In the data rows, the value 50 means zero.
Some points, one per row:
c(63, 53, 50, 48, 35, 49, 46, 61)
c(47, 76, 23, 38, 39, 60, 50, 48)
c(82, 55, 28, 59, 31, 66, 29, 45)
c(61, 72, 27, 45, 46, 73, 56, 44)
c(50, 59, 35, 55, 57, 51, 40, 36)
c(73, 40, 56, 47, 25, 47, 32, 50)
c(40, 21, 70, 54, 51, 31, 39, 58)
c(30, 59, 48, 44, 65, 58, 54, 59)
c(40, 77, 37, 40, 61, 50, 59, 48)
c(59, 68, 42, 50, 36, 53, 34, 48)
c(54, 22, 77, 61, 49, 41, 49, 55)
c(49, 51, 44, 61, 61, 51, 60, 43)
c(79, 51, 47, 41, 36, 57, 46, 54)
c(70, 36, 62, 51, 35, 50, 32, 43)
c(47, 22, 65, 70, 43, 34, 44, 72)
c(28, 45, 56, 58, 77, 25, 67, 43)
c(23, 39, 61, 37, 68, 34, 61, 62)
c(60, 65, 40, 50, 48, 61, 42, 33)
c(33, 62, 34, 51, 83, 51, 73, 36)
c(43, 44, 56, 46, 63, 50, 58, 42)
24 more points follow, each with its number after it:
c(64, 56, 45, 61, 47, 53, 57, 46) 0
c(33, 67, 39, 35, 62, 53, 56, 48) 1
c(60, 21, 72, 55, 27, 31, 31, 60) 2
c(61, 58, 25, 48, 29, 62, 41, 47) 3
c(53, 18, 74, 58, 47, 37, 35, 50) 4
c(61, 22, 73, 64, 42, 32, 27, 41) 5
c(39, 30, 66, 57, 56, 22, 47, 64) 6
c(61, 68, 29, 41, 39, 68, 38, 27) 7
c(30, 60, 43, 51, 74, 53, 52, 51) 8
c(45, 34, 56, 69, 53, 44, 41, 41) 9
c(73, 53, 30, 49, 35, 65, 46, 37) 10
c(26, 35, 65, 66, 62, 29, 50, 62) 11
c(37, 59, 55, 29, 58, 56, 69, 60) 12
c(54, 70, 41, 42, 39, 57, 38, 51) 13
c(69, 31, 66, 53, 29, 57, 11, 56) 14
c(30, 63, 44, 61, 68, 58, 69, 67) 15
c(84, 44, 53, 57, 34, 58, 36, 34) 16
c(46, 61, 41, 42, 47, 53, 50, 47) 17
c(47, 51, 51, 50, 59, 59, 46, 41) 18
c(63, 60, 30, 48, 37, 60, 32, 45) 19
c(70, 52, 59, 69, 42, 56, 47, 45) 20
c(58, 50, 47, 53, 48, 48, 54, 40) 21
c(25, 53, 58, 44, 69, 47, 66, 58) 22
c(43, 31, 70, 57, 47, 35, 52, 67) 23
Which of these numbered points is nearest to each point below, ignoring the 2 directions in which the first points spread most? Its number follows each.
c(63, 70, 29, 37, 51, 81, 43, 41) > 18
c(78, 44, 43, 57, 25, 52, 22, 30) > 5
c(33, 49, 63, 37, 55, 41, 59, 88) > 12
c(61, 54, 39, 64, 39, 63, 30, 31) > 9
c(68, 48, 55, 38, 30, 60, 25, 54) > 1
c(30, 31, 70, 61, 77, 28, 54, 45) > 5
c(46, 21, 72, 62, 72, 27, 63, 69) > 0
c(52, 23, 71, 57, 38, 33, 51, 69) > 23
c(39, 45, 61, 47, 56, 55, 59, 61) > 22
c(36, 54, 51, 50, 65, 42, 68, 55) > 23
c(64, 24, 75, 49, 36, 47, 34, 55) > 18
c(5, 49, 55, 56, 80, 32, 56, 57) > 11
c(37, 34, 68, 61, 68, 26, 73, 62) > 0
c(67, 28, 59, 72, 50, 42, 44, 33) > 16
c(30, 73, 24, 42, 74, 58, 53, 37) > 19
c(31, 87, 27, 38, 74, 70, 74, 49) > 22
c(47, 58, 44, 54, 56, 62, 69, 61) > 15
c(41, 28, 76, 70, 62, 27, 59, 60) > 0
c(66, 27, 59, 63, 40, 37, 37, 50) > 21
c(43, 35, 61, 52, 61, 40, 64, 49) > 21
c(50, 41, 55, 61, 43, 50, 41, 66) > 11
c(61, 43, 41, 71, 55, 54, 65, 35) > 0
c(38, 31, 67, 52, 58, 39, 60, 51) > 21
c(25, 48, 42, 41, 78, 45, 60, 50) > 19
c(70, 41, 65, 37, 36, 50, 55, 55) > 12
c(35, 53, 48, 50, 61, 49, 69, 55) > 23
c(42, 40, 63, 42, 63, 44, 62, 63) > 22
c(52, 57, 46, 50, 51, 52, 57, 52) > 23
c(76, 35, 59, 50, 31, 51, 29, 44) > 4
